In the rows, zero is written as 128.
The rows of T fall into a few groups, and each row is roughly a mix of its group's hidden directions.
T:
[[149 132 128  69 147 113 114 132 139 107  82]
 [122 132  84 106 166 107 103 158 165 115 127]
 [119 177 158 112 167 120 122 141 111  99  99]
 [156 151 116 172  97 144 159 112 101 107 147]
 [149 157 111 191 124 134 120 117 140  96 104]
 [150 145  96 108 136 154 125 113 169 144 176]
 [ 91 116 183 117 136 136 110 127 139 160 163]
 [126 140 127 152 156 149 123 149 155  68 154]
 [147 108 102 158 105 116 154  68 138 132 137]
 [129 168  64 123 149 149 122 149 140 138 142]
 [164  71 139 123 152 168 129 124 134 141 146]
 [ 77  71 149 102 141 131 118 123 130 133 132]
 [154 111 131 169  87 145 162 110 108  97 134]
 [119  89 121  96 143 170 108 119 143  97  94]
 [ 96 130 127 141 179 111 132  85 162 138 145]
 [151  95 150 100 100 122 120  78 137 161 127]
 [119 133  98 133 137  96 129 104  97 125  67]
 [162 130 134 107  82 127 150 128 153  88 161]
 [133 150 168 145 145 120 118 104 122  77 165]
 [ 89 149 129 142 181 128 124  97 112 143 158]
 [153 104 137 126 100 115  80  88 150 155 135]
 [148  84 158 130 105 134 112 105 167 115 161]
 [108 115  85 104  96 149 118 156 171 137 141]
 [103 158 119  94 164 104 141 100 100 138 160]
 [140 156 117 128 134 106 118  74  91 128  90]
 [115 132 162 169 121 157 158 108 126  81 128]
 [121 132 138 146 176 155 114 117 134 112 186]
 [101 129 146 150 137 119 148 158 179 157 160]
 [ 94 128 110 151  67 135 141 126 161 107 131]
 [143 161  74 138 134 151 139 143 125 127  81]
 [ 77 130 160  96 163 121 120 161 127 138 144]
 [145 135 110 105  87 154 186 147 137 123 139]
 [142 170 144 119 124 121 128 109 101 152 186]
 [ 75 112  91 142 161 161 130 131 134 110 114]
 [144 118 153 161 107 149 139 181 144  97 109]
 [121  58 134 118 161 123 132 116 156 135 145]
 [164 172 121 149 117 126 110 103 145 173 142]
 [131 120  95 156 164 122 122 165 174 114 148]
 [111 103 152 136 100 102 116 104 144 136  70]
 [173 151 137 133 100 113 106 176 110 141 150]
 [146 140 167 141 103  99 117  92 144 113 172]
 [111  99 130 172  88 122 128 160 140 120 167]
 [111 115 151 123 120 110 101 170 157  76 127]
 [ 78  79 153 116 138 129 137 141 114  92 129]
 [103 145 165 131 169 122 157 104 144 105  93]
 [137 137 148 105 131  82 150 134  68 126 140]
 [170 136 142  88  88 102 149 121 149 125 150]
 [114 111  85 136 118 182 114 127 169 139 126]
 [125 130 125 115 137 171 189 132 127  90 122]
 [167 104 122 102 132  89 101 141 168 134 104]
 [114  97 139 147 121 140 170  93  95  99 100]
 [125 130 178 134 111 144 110 121 136 165 178]
 [114  95 130 101 129 106  96  92 152 159 160]
 [143 110  92 138 127  85 124 108 183 131 115]
 [145 122 184 149 124 120 141 175 113 100 125]
 [127 137  93  86 183 113 116 155 137 127 117]
 [156 104 166 120  76 126 136 115 111 137  92]
 [149 121  92 172 105 179 117 110 120 136 141]
 [143 125 146  86 125 140 164 138  99 117  77]
 [153 149 140 105 119 127 120 182  93  90 124]
 [155 102 130  99 114 151  88 122 167 130 164]
 [164 144  87 123 109  87 109 166 135 142 140]
 [104 174 119 154 120 113 113 100 157 162 103]
 [ 91 153 114 143 185 148 160 138 125 129 112]
 [103 161 131 147 169 122 146 107 155 101 165]
 [110 151 115 164 163 154 124 116 122 138 182]
 [138  90 114 163 132 128 134 155 175 106 159]
 [147 101 101  95 118 170 155 146  99 157 121]
 [176  98 140 127 174 148 129 131 106 161 120]
 [142 136 110 126 122 153 126  67  86 125 102]
 [109 126 166  84 159 170 108 129 133 108 141]
 [134 150 155 192 124 145 137 124 128 136 167]
 [139  98 136 108 118  67 101  97 128 123 149]
 [128 143 102 154 114 137 143  81 126 184 134]
 [150  95 119 106 102 129 116 139  85 159 167]
 [145 104  87 107 124 155 134 137  88 154 165]
 [153 114 136 105  75 146 144 152 101 123  91]
 [154  98  98 126 152 168 125 156 103 165 131]
 [146  97 125  92  77 139 141 112 128  91 110]
 [120 131 136 150 107  89 132 111  71 107  99]
 [173  93 113 128  98 109 118 152  88 126 150]
 [143 132 169 118 153 158 147 124 179 136 156]
 [157 117 119 107 190 141 131 157 133 100 110]
 [126 121 148 147 117  92 146 140 160 145 186]
 [182 125 150 102  87 124 152 119 125 143 153]
 [155 153 114  95  99 116 138 183 127 120 103]
 [141 131 101  94 144 156 140 179  97 120 105]
 [123 145 140 165 153 166 159 120  94 157 151]
 [106 102 157 127 126  87 121  83 133 153 161]
 [137 154 134 108 140  83 155 105 173 149 146]
 [137 152  97  94 143 182 107 102 115 138 118]
 [100 125 115 116 170 169 141 121 178 128 111]
 [122 101 121  96 132 161 108 100 162 150 169]
 [119 158 159 160 121 121 160 101 157  95 153]
 [172 185 146 129 122 146 132  96 114 137 114]
 [148 172 121 121 148 142 121  76 121 168 129]
 [131  92 131 163 125 131 104 124 164 100  82]
 [ 89  91 163 113 141  86 108 106 139 140 134]
 [ 89 125 130 148 152 149 112  83 108 143  88]
 [181  78 156 112 123 139 143 108 134 131 112]
 [156 119 143  86 140  82 125 171 123 128 149]
 [125 118 115 111  90 133 158  82 128 135  80]
 [128 142 166 139 150 120 155  95 130 153  76]
 [125 121 132 168 144 125 109 115 154 170 179]
 [116 107  96 148 146 176 105 162  99 110 127]
 [116 143 152 132 197 137 148  99 110 123 136]
 [158 120 153 111 144 131 163 142  71 140 106]
 [170  99 161 124 157  93 117 134  89 126 125]
 [116 150 136 119 157 124 151  85 129 137 186]
 [130  87  95  85 106 105 103 127 160 135 117]
 [131  81 133 123 114 166 137 163 157 104 157]
 [ 80 137 114 157 174 142 138 101 142 122 155]
 [ 60 151 141 140 123 114 121 139  93 142 116]
 [100 159 105 110 169 150 152 145  89 147 127]
 [132 174 121 147 143 134 148 159 110 106  79]
 [108 142  82 123 133  99  91 138  87 142 105]
 [ 92  92 152 122 133  94 155 150 122 115 169]
 [124 106 129 150 103  81 127 165 152 159 154]
 [132 163 149 143 162 132 121 130 192 116 117]
 [135  86 175 121 102 109 152 113  90 119 132]
 [105  71 149 143  93 117 160 142 128 115 112]
 [ 99 139 114 122 140 169 116 172 118 153  88]
 [145 149 150 114 115 110 128 179 115  93  89]
 [115 147 104  78 177 130 148 122 122 117 158]
 [141 129 122 104 106  90  86 124 117 179 145]
 [105 141  84 152  88 153 145  98 112 141 147]
 [101 168  87 131 156 105 143 124 127 168 111]
 [107 140 148 191 138 130 136 114 132 166 154]
 [135  88 137  95 131 175 113 113 134  85 130]
 [124 135 184  89 131 108  99 132 129 103  99]
 [118 138 129 142 193 113 101 146 161 140 143]
 [126  65  96 107  95 110 129 147 140 134 131]
 [105 111 124 158 104 140 141  86  79 121 102]
 [171 151 147 118 104 127 113 132  75 102 143]
 [127 105 112 129 116 119 164 135  81 179 112]
 [ 82 111 130 149  94 133 114 122 115 128  73]
 [112 108 116 107 106 126 128  67 131 170 115]
 [128 188 134 144 129 141 115  97 101 164 143]
 [133 144 173 156 100  86  93 126 142 121 112]
 [143 126 102 143 114 148 150 100  94 177 158]
 [150 181 115 155 122 150 158 130 155 111 156]
 [113  80 109  94 134 152  93 103 151 135 110]
 [ 90 176 121 133 116 153 131 121 181 135 132]
 [129 161 164 172 132 107 105 111 150 111  96]
 [ 83 114  93  89 121 153 142 142 166 133 126]
 [138 128 102 108 193 150 106 142 147 150 129]
 [148  95  96 119  72 109 117 151 136 147 144]
 [167  94 100 112 170 139 102 153 120 145 139]
 [ 97 162  89 126 102  91 139 146 122 100 105]
 [129 141  93 127 107 126 129 126  59 157 121]
 [118 150 145 131 141 146 145  68  84 121 115]
 [164 131 103  90 103 146 166 150 127 146 159]
 [127 167 123 153 156 130 106 115 187 108 126]
 [148 161 110 140 167 142 103 146 180 130 129]
 [133 154 110 155 138 156 117 134 194 115 120]
 [106  98 140 104 143 175 141 120 178 141 135]]
One row of each group comes first, with its name. Which group is each row after those in?
[113 130 159 134 125  79 123 160 145 155 169] | (135)
[122 138 133 131 120 146 165 116  59 152 121] | (56)
[114 143 120 126 149  81 143 142 123  86  83] | (77)
[135 109 148 127 122 181 169 119  92 105 115] | (35)

[117 175 133 128 152 138 127  73 105 148 107] | (135)
[ 99 110 123  81 158 117 106 142 143  87 108] | (56)
[112 131  68 156  97 148  95 127 131 132 111] | (77)
[129 135 172 145  96 130 113 139  70 148 129] | (135)
[102 127  72  92 132 128 117 156 120 161 116] | (35)
[ 99 119 133 130 131  88  99 105 144 184 119] | (135)
[126 105  91 103 108  95 104 159 167 122 111] | (56)
[143 173 122 135 136 120 175 144 155  87 136] | (77)
[152  70 142 102 129 129 133  99 119 164 148] | (56)
[171 150  95 154  96 106 151 148 101 120 137] | (135)
[121 122 112 137 189 103 100 118 169 132 140] | (35)
[164 138 107 149  79 117 107 144  99 136 161] | (77)
[ 92 134 116 131 160 176 167 119 104 108 136] | (35)
[134 139 120 150 109 134 136 111 149 128 202] | (35)
